(in the rows, 128 means zero)
Each path below is one point turned by a fixed rotation once a step. After each direction that follows a path, write how fast that rotation turns it, in deg/step (0 if it stays still).
Each turn is a multiple of 5 degrees from 10 to 175, or 0.
Each row of a path follows its step; steps can be skipped.
path 1
step 2: [140 119 135 128 130 123 133 137 140 127 130 128 136 111 121 131 136 112
 125 128 128 120 115 126 123 132 130 127 126 124 141 132 120 132 134 127
 131 129 130 136 133 129 128 123 121 130 126 129 130 122 128 123 122 119
 123 142 128 126 126 140 123 133 135 120 129 121 132 127 128 129 125 116
 132 121 120 120 120 125 130 122 121 129 141 128 125 130]
step 4: [128 116 119 125 126 132 133 120 117 122 124 139 135 126 133 133 136 119
 126 121 132 128 122 124 126 124 118 129 127 129 127 126 127 127 135 127
 128 126 118 125 128 126 130 128 126 120 133 128 124 124 117 139 121 125
 132 135 122 121 126 126 124 119 139 127 124 122 150 137 129 128 119 128
 140 127 117 128 127 127 125 116 131 117 133 124 141 132]
step 11: [127 129 138 145 119 118 126 128 126 121 124 132 119 119 122 128 126 130
 132 117 124 122 130 128 132 116 134 122 121 126 132 135 130 116 135 134
 122 118 123 134 124 126 134 119 122 130 120 131 131 121 120 128 117 131
 133 135 124 126 135 126 121 130 138 116 122 127 128 128 122 125 118 123
 135 131 122 128 131 126 134 125 124 132 130 134 147 132]
step 13: [128 129 121 134 133 127 140 140 138 138 139 143 121 124 116 126 135 126
 125 127 125 130 125 132 131 125 119 133 123 119 136 120 129 137 138 122
 128 132 130 135 122 120 140 121 119 123 138 128 128 125 124 126 123 129
 129 135 129 123 128 124 135 133 121 135 129 125 135 132 119 126 127 118
 133 128 117 124 123 123 133 124 125 125 133 134 143 125]
step 14: [132 120 132 130 130 116 125 128 127 124 123 147 133 131 129 125 132 129
 132 119 132 124 118 125 125 137 123 130 123 119 136 129 134 130 146 138
 134 124 128 132 134 121 141 134 124 120 128 123 122 127 117 134 118 123
 131 125 126 117 132 133 131 126 139 131 123 119 130 132 128 130 122 123
 132 121 117 126 125 123 126 128 139 128 137 128 136 135]
step 20: [126 118 121 131 129 134 132 129 123 122 116 132 127 114 125 133 129 127
 136 126 130 135 122 131 134 124 116 137 117 123 134 134 124 127 133 123
 131 133 126 130 121 128 128 118 132 118 134 128 122 117 129 115 125 131
 125 132 135 123 125 127 124 125 143 120 127 126 138 132 130 128 110 130
 123 124 121 112 121 134 129 123 120 121 123 126 134 126]
step 23: [130 127 126 131 123 125 133 123 128 132 125 135 115 120 115 142 131 115
 119 123 132 119 118 137 132 131 110 125 123 131 132 126 127 126 127 126
 129 127 133 144 132 122 131 116 122 127 128 137 128 134 122 129 123 135
 127 139 126 124 121 132 124 133 131 129 132 126 134 134 123 128 122 119
 128 117 119 129 120 126 131 122 123 127 128 136 140 125]
step 30: [129 127 124 127 131 127 133 123 132 125 127 145 119 121 117 122 134 137
 140 117 128 138 119 135 135 126 128 134 116 120 131 134 134 137 127 129
 129 125 125 138 125 123 130 124 117 113 124 129 128 120 127 125 130 128
 129 126 129 117 137 126 132 127 139 126 123 118 125 133 136 123 112 126
 121 123 122 125 126 128 122 133 122 130 129 127 139 134]
Directions:
[127 127 128 130 128 130 130 128 129 126 129 129 128 125 128 127 130 127
 124 129 128 128 128 125 128 129 128 128 129 131 130 129 127 126 128 129
 127 128 125 126 127 130 126 127 130 129 128 127 131 126 126 127 128 128
 128 128 128 128 128 128 127 128 128 126 126 127 125 128 126 128 129 128
 127 131 129 127 127 128 130 126 128 130 126 126 128 132] | 45
[129 128 125 128 128 128 126 128 125 129 127 130 128 129 127 129 130 128
 126 127 128 131 128 127 131 128 127 129 126 130 126 130 130 127 130 129
 129 129 127 128 126 129 127 126 127 128 127 127 126 129 125 129 126 128
 129 128 131 130 127 128 128 128 127 129 129 126 126 126 127 128 127 127
 127 129 125 127 129 130 125 128 127 128 127 126 129 126] | 110
[128 128 129 130 129 128 128 131 126 128 130 128 127 129 129 127 130 130
 129 127 126 127 126 128 126 128 129 128 128 128 128 128 128 125 128 130
 128 125 127 127 130 125 128 129 127 128 127 130 128 127 128 130 128 128
 129 126 129 124 126 128 130 128 127 128 130 127 125 128 127 129 124 131
 128 127 130 127 127 129 128 127 127 125 127 127 128 127] | 135
